In the data rows, zero lies at 4.5, halfway between 4 and 5.
Here are some points, each followed by its number:
[8 4 1 7 7 7 7 5 3 5 3 4] 0
[4 3 2 5 4 2 4 0 4 4 4 5] 1
[7 3 5 3 5 5 3 5 4 6 4 3] 2
[3 6 6 4 4 3 5 5 4 5 5 6] 3
[5 6 9 5 6 5 6 8 4 6 4 5] 4
[1 4 6 6 4 0 6 2 6 5 4 4] 5
[3 4 4 5 4 3 5 2 4 6 4 5] 6
[2 8 7 5 4 3 7 6 4 4 4 3] 7
[1 9 8 5 5 4 7 8 4 2 4 2] 8
[3 4 6 3 4 4 4 4 4 5 5 3] 9
[6 1 1 8 1 0 4 0 6 2 7 6] 10
[4 4 6 4 3 3 5 5 6 3 4 4] 11
[5 3 2 3 6 7 4 3 2 5 4 4] 12
[4 1 6 2 4 3 5 7 5 5 4 6] 13
[5 7 4 7 3 1 5 1 6 2 6 6] 14
[2 5 8 4 5 1 5 4 4 3 5 4] 15
[5 6 4 5 3 5 5 5 4 0 3 4] 16
[5 9 8 7 2 4 7 6 6 4 5 3] 17
[9 0 0 5 4 7 3 0 3 6 5 5] 18
[2 5 6 3 6 6 7 7 4 9 2 4] 19
[7 7 0 5 2 8 6 3 3 7 5 5] 20
[5 4 7 3 5 7 3 8 6 6 4 4] 21
[3 8 7 4 6 5 5 6 4 5 3 4] 22
[4 9 9 6 2 4 4 7 8 1 4 1] 23
[0 4 5 1 4 4 5 6 4 6 4 5] 24
[4 5 7 3 6 6 4 9 2 4 0 2] 25
[4 9 5 7 2 7 6 6 6 5 4 3] 26
[5 4 7 5 5 3 5 7 6 3 3 6] 27
[3 5 4 2 7 4 3 5 4 5 4 3] 28
[5 8 5 6 7 8 5 6 4 5 3 2] 29
[8 2 1 5 4 6 6 4 4 6 4 5] 30
[3 1 3 3 4 2 3 3 6 4 7 5] 31
[5 7 0 4 1 8 6 4 4 6 4 3] 32
[0 7 4 5 4 2 4 1 5 3 5 5] 33
[3 3 4 5 5 0 3 2 5 5 4 4] 34
[6 6 0 5 3 8 6 4 4 4 4 5] 35
[4 6 5 4 4 4 5 4 5 5 4 4] 36
[2 8 9 2 4 4 6 9 3 4 4 3] 37
[4 9 5 6 2 6 6 5 6 5 4 4] 38
[4 6 3 4 2 6 4 3 4 4 7 4] 39
[2 6 5 2 6 7 4 7 4 6 4 5] 40
[4 4 4 7 5 4 5 3 4 4 5 4] 41
[7 4 3 3 1 7 4 5 4 5 4 6] 42
[5 3 4 4 5 5 4 4 5 4 4 4] 43
[7 3 0 3 1 6 3 4 5 2 5 5] 44
[1 4 5 2 6 3 6 5 3 6 2 4] 45
[5 7 4 4 4 6 6 4 5 5 5 5] 46
[2 8 4 0 3 9 4 7 3 5 6 5] 47
[9 0 5 5 6 5 4 2 4 7 5 7] 48
[5 0 5 4 6 3 2 3 5 6 4 4] 49
[7 6 3 4 3 4 6 3 5 5 7 4] 50
[3 7 4 4 4 4 6 3 4 6 4 3] 51
[4 5 5 5 6 5 6 6 5 5 3 5] 52
[5 7 4 8 2 5 6 4 5 5 5 4] 53
[6 4 0 3 2 6 5 2 3 5 3 3] 54
[7 2 4 7 4 4 5 4 6 4 4 6] 55
[5 5 3 6 4 7 5 2 6 7 4 4] 56
[6 2 8 5 6 3 4 7 5 5 4 4] 57
[3 9 5 5 6 7 6 8 5 2 5 0] 58
[5 6 4 4 4 6 6 5 3 4 4 4] 59
[7 2 2 8 3 4 6 2 5 4 5 5] 60
[2 9 7 5 4 6 5 6 4 4 4 4] 61
[2 9 5 6 4 6 6 4 4 3 4 4] 62
[1 2 9 7 6 0 3 3 5 5 4 4] 63
[7 3 4 4 5 5 5 5 3 7 4 4] 64
[6 4 5 4 4 5 3 5 7 4 6 8] 65
[1 8 5 3 6 6 5 6 5 5 5 4] 66
[4 8 4 3 4 5 5 3 3 6 4 2] 67
[3 6 4 3 5 6 5 5 4 6 4 3] 68
[2 7 4 3 9 4 3 4 4 4 3 4] 69
[3 8 1 5 3 6 4 3 4 1 3 2] 70
[4 4 3 1 2 6 3 6 4 5 5 4] 71
[4 6 3 3 5 8 4 6 4 5 4 5] 72
[8 1 4 4 3 4 4 5 5 5 5 6] 73
[5 7 3 3 6 8 6 5 3 6 4 3] 74
[3 7 4 6 6 7 6 6 3 7 2 5] 75
[7 2 3 6 6 3 4 2 4 4 6 4] 76
[3 2 7 5 4 2 4 6 5 4 6 5] 77
[3 5 2 6 6 5 7 4 5 4 4 5] 78
[8 1 2 9 7 3 5 0 5 3 5 6] 79
[5 4 3 3 5 6 3 6 2 4 4 3] 80
[5 2 1 4 5 5 4 3 4 2 6 6] 81
[4 1 2 5 4 3 3 3 5 2 6 6] 82
[6 5 4 7 3 4 6 4 5 5 5 5] 83
[4 3 4 4 5 3 3 3 3 4 5 4] 84
[5 4 9 3 6 3 2 8 7 4 7 6] 85
[9 4 2 5 5 5 2 5 5 2 6 2] 86
[5 6 3 5 5 8 6 6 3 6 3 4] 87
[7 0 1 7 3 4 4 1 6 3 7 6] 88
[9 0 0 8 5 8 5 0 3 8 4 6] 89
[2 4 5 4 2 1 5 2 5 4 5 6] 90
[4 3 5 7 5 6 6 6 3 9 3 5] 91
[3 8 4 4 6 5 6 6 3 5 4 4] 92
[8 4 1 6 5 9 6 4 2 6 5 4] 93
[3 4 7 4 7 2 2 5 6 4 4 4] 94
[3 7 2 8 4 5 4 0 6 1 6 2] 95
[1 7 9 4 5 2 7 5 4 4 4 5] 96
[6 8 4 4 3 8 5 7 4 5 3 4] 97
[6 9 0 4 3 7 4 3 4 0 5 3] 98
[1 5 9 2 5 3 4 6 6 7 6 5] 99
[7 4 2 5 4 5 4 3 4 4 6 5] 100
[7 3 4 4 5 5 4 5 6 4 5 5] 101
[2 8 6 4 4 3 6 4 5 5 4 5] 102
[3 6 7 6 4 3 5 4 6 5 3 5] 103
[6 6 2 6 5 6 5 5 4 4 4 4] 104
[8 1 0 8 4 5 4 0 3 6 3 4] 105
[5 1 2 6 6 5 5 3 2 5 5 4] 106
[5 0 5 5 5 4 5 5 6 6 4 6] 107
[1 7 4 2 6 4 5 5 4 4 4 4] 108
[5 5 5 4 4 3 6 4 5 4 7 5] 109
[2 8 2 3 2 2 5 2 3 0 6 3] 110
Which point above is nearest to each new point, looking only along the 5 directions in which the numbered points spread most? Its number follows each.
[4 4 9 5 7 1 2 9 6 5 5 4] --> 85
[2 6 4 6 2 0 4 0 6 0 7 5] --> 14
[4 5 5 5 5 5 6 6 4 4 3 5] --> 52
[3 8 7 1 6 8 7 9 3 5 2 5] --> 25
[5 4 5 6 5 5 5 6 6 5 4 3] --> 52
[6 0 7 4 5 0 4 4 6 3 5 6] --> 77
[5 7 7 4 8 7 5 7 4 6 3 3] --> 25
[1 6 5 3 9 6 5 6 3 6 2 4] --> 19
[6 1 3 3 3 6 3 6 3 7 5 8] --> 2
[8 2 1 7 3 8 3 5 6 3 6 6] --> 86
[2 7 5 7 9 6 6 7 4 4 0 5] --> 75
[7 0 5 6 5 2 5 4 5 7 4 5] --> 107
[7 3 2 5 3 6 4 5 6 3 6 5] --> 86
[4 4 6 4 2 0 4 3 6 0 6 4] --> 90
[6 6 3 6 5 5 2 4 6 2 5 4] --> 50
[6 7 4 3 3 8 5 4 0 6 3 4] --> 74
[3 3 3 6 0 2 5 1 6 5 2 6] --> 1
[8 0 0 5 4 5 3 2 4 5 7 5] --> 18
[5 2 9 3 7 2 1 9 7 5 6 5] --> 85
[2 9 5 5 4 4 6 5 4 3 4 2] --> 62
[4 6 6 3 4 3 4 5 5 3 6 4] --> 11
[2 9 3 6 3 6 4 2 4 2 6 2] --> 70
[4 6 4 5 4 6 4 3 5 4 6 7] --> 50
[0 7 9 6 7 1 5 5 5 4 3 1] --> 96
[3 0 5 4 6 2 5 4 5 6 4 5] --> 49
[2 7 9 6 6 1 6 5 6 4 4 5] --> 96
[3 7 3 7 3 3 6 0 4 4 4 5] --> 95
[9 0 0 7 5 3 3 0 5 4 5 4] --> 88
[1 5 9 4 6 0 3 3 5 4 5 3] --> 15
[6 1 2 7 4 3 5 2 5 5 5 5] --> 76
[4 7 4 5 4 8 4 5 7 3 7 5] --> 16
[4 6 5 4 6 5 5 5 4 3 3 3] --> 36
[3 2 5 5 5 1 3 3 5 5 4 4] --> 34
[4 4 9 3 6 7 2 9 5 6 4 7] --> 21
[5 0 3 7 2 0 3 0 7 2 7 6] --> 10
[4 0 4 4 6 3 4 4 4 6 3 5] --> 49
[3 7 5 4 5 8 7 5 2 6 2 4] --> 75
[8 2 1 7 4 4 4 1 4 4 4 5] --> 60
[4 5 5 4 4 4 6 4 4 5 3 4] --> 36
[4 9 7 5 6 5 5 7 5 3 4 2] --> 61
[3 3 0 3 4 7 6 3 2 6 4 4] --> 12
[6 3 9 3 6 4 1 9 7 4 8 6] --> 85
[7 4 5 4 8 6 3 7 4 5 5 3] --> 2
[4 5 4 5 2 5 4 5 6 2 5 5] --> 16
[7 1 2 6 4 2 4 1 5 5 5 5] --> 76
[4 4 3 3 5 5 4 4 6 4 4 5] --> 43
[6 7 3 4 4 9 4 6 5 5 6 4] --> 97
[4 5 4 4 3 6 4 5 4 6 4 4] --> 59
[5 5 3 5 2 6 5 4 4 4 6 5] --> 50
[4 3 7 5 7 0 2 4 5 0 4 4] --> 77
[2 5 1 3 4 7 4 3 3 7 5 4] --> 12
[3 2 4 4 5 1 5 3 5 6 4 5] --> 34
[1 5 7 5 6 2 3 3 6 3 4 3] --> 15
[6 0 4 4 6 1 3 3 5 6 5 6] --> 49
[5 7 4 5 2 5 3 6 5 3 4 4] --> 16
[6 3 6 5 5 5 4 7 4 6 5 5] --> 2
[3 8 4 6 4 4 6 3 6 3 4 3] --> 62
[7 2 2 5 5 7 3 3 4 5 5 5] --> 30
[4 6 6 7 5 5 6 6 4 5 2 4] --> 52
[5 9 7 2 6 9 6 9 3 6 4 5] --> 25
[4 5 2 4 2 4 4 2 4 4 6 4] --> 39
[6 3 3 4 4 5 4 5 3 4 4 4] --> 43
[4 0 8 1 6 5 3 8 4 7 2 5] --> 13
[6 7 8 3 4 3 4 6 6 4 4 5] --> 27
[4 1 6 5 4 3 5 5 6 6 4 6] --> 107
[6 3 3 5 5 3 2 2 7 1 7 5] --> 82
[0 6 8 4 6 3 6 6 4 6 4 3] --> 96
[3 7 7 4 6 4 4 7 2 8 2 5] --> 19
[8 8 4 4 6 9 4 7 3 3 3 4] --> 97
[4 2 1 5 7 5 5 3 3 4 2 4] --> 106
[6 6 3 3 5 7 5 6 4 6 4 4] --> 72
[5 4 7 4 4 3 4 7 6 4 5 5] --> 27
[5 8 4 2 3 6 4 7 3 6 5 4] --> 72
[2 4 1 4 8 4 3 3 3 4 9 3] --> 84
[2 1 6 5 6 0 3 1 6 5 3 4] --> 34
[3 9 2 5 2 6 4 4 5 4 5 5] --> 70
[5 4 7 4 4 4 5 6 6 5 5 6] --> 27
[4 0 4 2 4 4 2 5 5 8 5 7] --> 49
[7 0 2 5 6 3 3 3 5 4 5 4] --> 76
[7 4 6 3 5 8 3 8 5 6 3 5] --> 21
[7 5 3 6 4 5 5 5 5 3 6 5] --> 50
[5 0 5 5 7 1 2 3 5 6 4 4] --> 49
[5 4 4 5 6 7 8 4 2 8 4 5] --> 91
[5 6 5 4 4 4 5 4 4 5 5 6] --> 36
[3 5 5 4 3 5 6 5 5 5 5 5] --> 36
[3 2 4 3 5 4 4 3 3 5 4 5] --> 84
[2 2 7 3 7 0 4 0 5 5 5 5] --> 34
[5 5 1 3 4 6 4 5 4 3 4 2] --> 39
[2 4 6 4 6 4 5 5 3 7 4 5] --> 45
[6 1 3 6 4 4 5 1 4 5 4 7] --> 76
[5 6 4 7 4 2 4 2 7 2 4 4] --> 14
[2 4 8 5 8 5 5 6 3 7 4 5] --> 19
[9 0 5 8 9 2 2 2 6 7 7 7] --> 48
[6 3 6 3 7 6 3 6 2 6 4 4] --> 2
[3 9 8 8 3 4 7 6 7 5 4 4] --> 17
[4 7 9 4 7 6 4 9 6 6 5 4] --> 4
[5 5 0 6 7 7 6 3 3 5 3 4] --> 56
[1 5 7 4 6 2 4 4 4 5 5 4] --> 15
[4 5 7 4 4 3 5 5 6 4 5 6] --> 11
[4 3 7 2 7 4 2 5 6 6 4 6] --> 13
[5 2 4 6 4 3 5 1 4 5 5 7] --> 76
[8 2 1 9 3 2 8 0 5 7 4 6] --> 79
[3 6 1 4 5 7 7 4 1 7 2 3] --> 74
[7 7 5 2 3 8 6 9 4 6 5 4] --> 97
[8 0 0 7 2 4 3 0 6 4 7 5] --> 88
[5 6 6 4 4 4 5 5 3 4 3 3] --> 36
[7 1 1 4 5 6 2 3 3 4 6 4] --> 81
[6 3 8 2 7 7 4 9 5 6 3 6] --> 21
[4 6 7 5 6 4 3 6 5 3 6 4] --> 11
[5 2 1 4 6 7 5 3 2 4 4 5] --> 12
[4 5 2 4 5 7 4 6 4 4 3 2] --> 72
[4 8 6 4 4 4 6 4 2 3 3 1] --> 62
[4 3 3 6 1 4 6 4 4 4 7 5] --> 50
[3 4 7 3 8 5 2 7 4 6 4 6] --> 13
[5 9 4 5 3 9 7 7 3 3 6 3] --> 97
[3 5 4 5 3 2 5 4 5 2 3 5] --> 109
[3 6 9 3 7 0 2 7 5 7 6 5] --> 99
[4 9 2 3 3 6 4 3 6 3 5 3] --> 70
[6 2 5 4 6 6 5 5 3 7 4 5] --> 64
[4 4 5 5 2 3 5 3 5 3 6 5] --> 109
[5 5 9 3 3 2 4 8 6 1 7 5] --> 85
[6 2 1 8 4 4 5 1 5 5 6 5] --> 60
[6 4 7 5 6 3 3 7 5 3 5 5] --> 27
[2 6 5 6 3 2 5 1 3 7 5 5] --> 6
[3 6 7 5 4 5 4 5 6 4 3 5] --> 3
[4 6 5 3 4 5 4 3 5 6 4 5] --> 36
[7 4 5 3 5 5 3 6 4 5 3 5] --> 2
[1 6 5 2 1 5 7 7 3 5 4 4] --> 66
